In the rows, zero is written as 128.
T: rows in a few groups, each row roughly a mix of its group's directions (some rows in no group):
T (103 x 10):
[[177 105 116 140 147 145 145  88 127 124]
 [134 145 113 146 188 144 150 130 123 149]
 [156 163  92 141 128 149 136 106 104 155]
 [142  75 152 141 167 130 126 115 144 131]
 [118 114 154 149 138 115 122 175 128  85]
 [110  93  70 127 105 137 126 130 140 121]
 [104 163 160 132  94 124 137 161 111 145]
 [122  97 156 141 157 104 149 158  97 140]
 [101 133 158 146  98  93 120 153 132  99]
 [166 130 129 125 105  98 137 159 138  87]
 [102 109 110 106 128 148 103 171  97 123]
 [ 95 120 145 121  89 115  91 125 129  95]
 [123  91 157 122 127 109 142 126 166  91]
 [163 138 111 175 124 103 113 153 116 114]
 [170 143  99  95 135 129 102 128 109 155]
 [118 141 127 120 173 103  88 112 156 119]
 [144 169 138 107  98 106 131 149 107  97]
 [121 138 119  82 153 123 176 135 129 109]
 [115 150 133 135 112 135 184 102 125 157]
 [108 114 149 110 183 139 156 123 121 148]
 [105  93 165  86 148 124 137 121 125 144]
 [145  75 151 123 141 136 124 137 164 107]
 [121 123 149  77 129 111 116  85 127 144]
 [141  80 145 119 116 132 111 173 137 146]
 [172 130  92 118 155 118 150 148 104 118]
 [131 133 166 143 124 101 126 136 184 117]
 [122  98 127 128 185 122 110 137  95 119]
 [ 88 117  93 144 119 135 118 128 167 154]
 [113 130 145 138  82 124 173 136 142 101]
 [141 150 147 153 158 102 118  82 120 112]
 [154 115 104 154 112  96 160 162 137 118]
 [178 105 133 157 150 153 148 119 143 126]
 [120 118  89 143 162 157  92 106 121 122]
 [144 108 146  98 160 150  83 129 146 126]
 [113 129 145 126 150 185 112 149 107 146]
 [141 135 133 106 114 136 113 182 108  93]
 [157 103 117 104 172 134 152 124 115 155]
 [163 141 149 141 124 111 139  93 172 115]
 [126 123 167  96 135 104 112 154  97 101]
 [123 147 143 142 176 133 116 127 113 175]
 [140 130  92 127 133 180 124  94 114 141]
 [ 98 117 107 137 120  93 127  94 167 145]
 [110 146  77 154 107 106 117 153 140 135]
 [124 110 142 105 136 147 102 178 104 107]
 [143 151 157 138 151 163 146 115  92 149]
 [121 122 189 117 163 134 115 114 116 132]
 [ 98 107 149 151 149 148 121 167 148 152]
 [151 115  82 158 134 142 100 105 116 144]
 [108 153 187 102 127 129 136 115 141 139]
 [122 109 129 104 131  98 143  89 161  97]
 [125  92 101 144 154 174 126 124 121 152]
 [118 106 164 129 113 113  82 160 135 143]
 [125 121 108  79 135 102 154 108 148 103]
 [122 115 129  81 144 139 170  94 132 134]
 [170 156 124 116 101 108 141 141 110  92]
 [148 133  97 112 100 152  86 115 111 152]
 [143 134 121 141  97  85 122 119 135  80]
 [114 129 169 134 176  98 131 125 114 147]
 [110 136 146  89 127 115 110 144  79 111]
 [132 145 140  88 106 130  82 144 124 156]
 [113 156  84 130 117 126 108 160  92 128]
 [106 128 168  94 101 123 156 150 150 129]
 [150 143  82 124 156 144 110 147  94 135]
 [122 109 128  96  78 125 146 107 126  96]
 [159 134 112 166 165 147 125 140  95 133]
 [136 108  97 144 128 171 137 152  88 129]
 [140 142 168 142 151 171 122 105 151 140]
 [141 132 144 124 107  85 130 166 149  94]
 [130 167  97 167 115 139 142 133 152 102]
 [134 107 101 106 165 171 150 133 138 145]
 [124 139 123 164 112 110 130 178 100 109]
 [113  85 151 126 172 126 134 160 120 125]
 [162  97 105 108 161 147 142 134 109 154]
 [131 139  89 135 144 154 174 120 107 149]
 [104 145  82 132 141 118 155 141 104  98]
 [119 105 159  88  96 124 121 136 165 132]
 [125 121 116 131 123 143 131 196 104 122]
 [127 146 107 110 165 113 152  82 126 109]
 [120 158 168 138 139 139 146 157  92 146]
 [ 72  99 101 133 124 130 131 149 150 134]
 [125 105 140 172  95 121 152 165 132 121]
 [156 132 148 129  92 109 121 122  93 168]
 [117 164 142 160 123 135 143 109 168 157]
 [136 107 104  82 164 156 114 122 142 125]
 [119 114 172 108 158 149 150 153 146 111]
 [135 134 124 105 123 147  84 114 115 177]
 [110 137 114 137 131 139 119  61 137 145]
 [118  78 136 121 132 153 157 163 111 122]
 [113 125 164 138 152  89 160 119 103 109]
 [114 121 119 141 166 139 151 155 169 101]
 [137 129  80  93  99 133 123 150 118 154]
 [112 154 156 167  96 117 156 145 142 117]
 [126 122 111 119 151 122  60 126 129 121]
 [ 92 155 156 116 113  95 155 106 138 110]
 [162 112 163 149 163 146 107 154 125 125]
 [120 161 154 170 149  88 127 127 121 122]
 [ 87 109 138 132 125 129 139 126  92  82]
 [106 147 112 139 171 165 142 146 102 121]
 [125  82 112 150 158 156 136 148 114 150]
 [ 82 130  99 129 119 132 112  99 156 155]
 [132 123 130 108 133 149 119 173  78 114]
 [133 140 151  93 138  96 112  91 146 155]
 [118 163 107 164 117 162 133 147 159 129]]
which group is each row in? (one row of each group first):
[164 121 141 149 101  77 129 141 118 113] -> W
[124 105 119 136  85 140 140  95 151 164] -> U
[105  83 115 154 149 122 131 119 159 157] -> C

[125 160 112 144 146 130 123 133 189 119] -> W
[148 127 145 134  86 110 146  94 141 164] -> U
[158 133 153 127 152 181 120 102 124 126] -> C
[113 143  79  97 112 113 146  95 128 132] -> U
[126 148  91 148 100 109  87 119 103 136] -> U
[147 116 160 143 150 172 115 131 165 126] -> C
[148 156 138 156 124 119 101 166  91 135] -> U
[140 138  96 151 149 163 123 101 107 161] -> U
[140 160 104 172 124 120 135 131  87 143] -> U
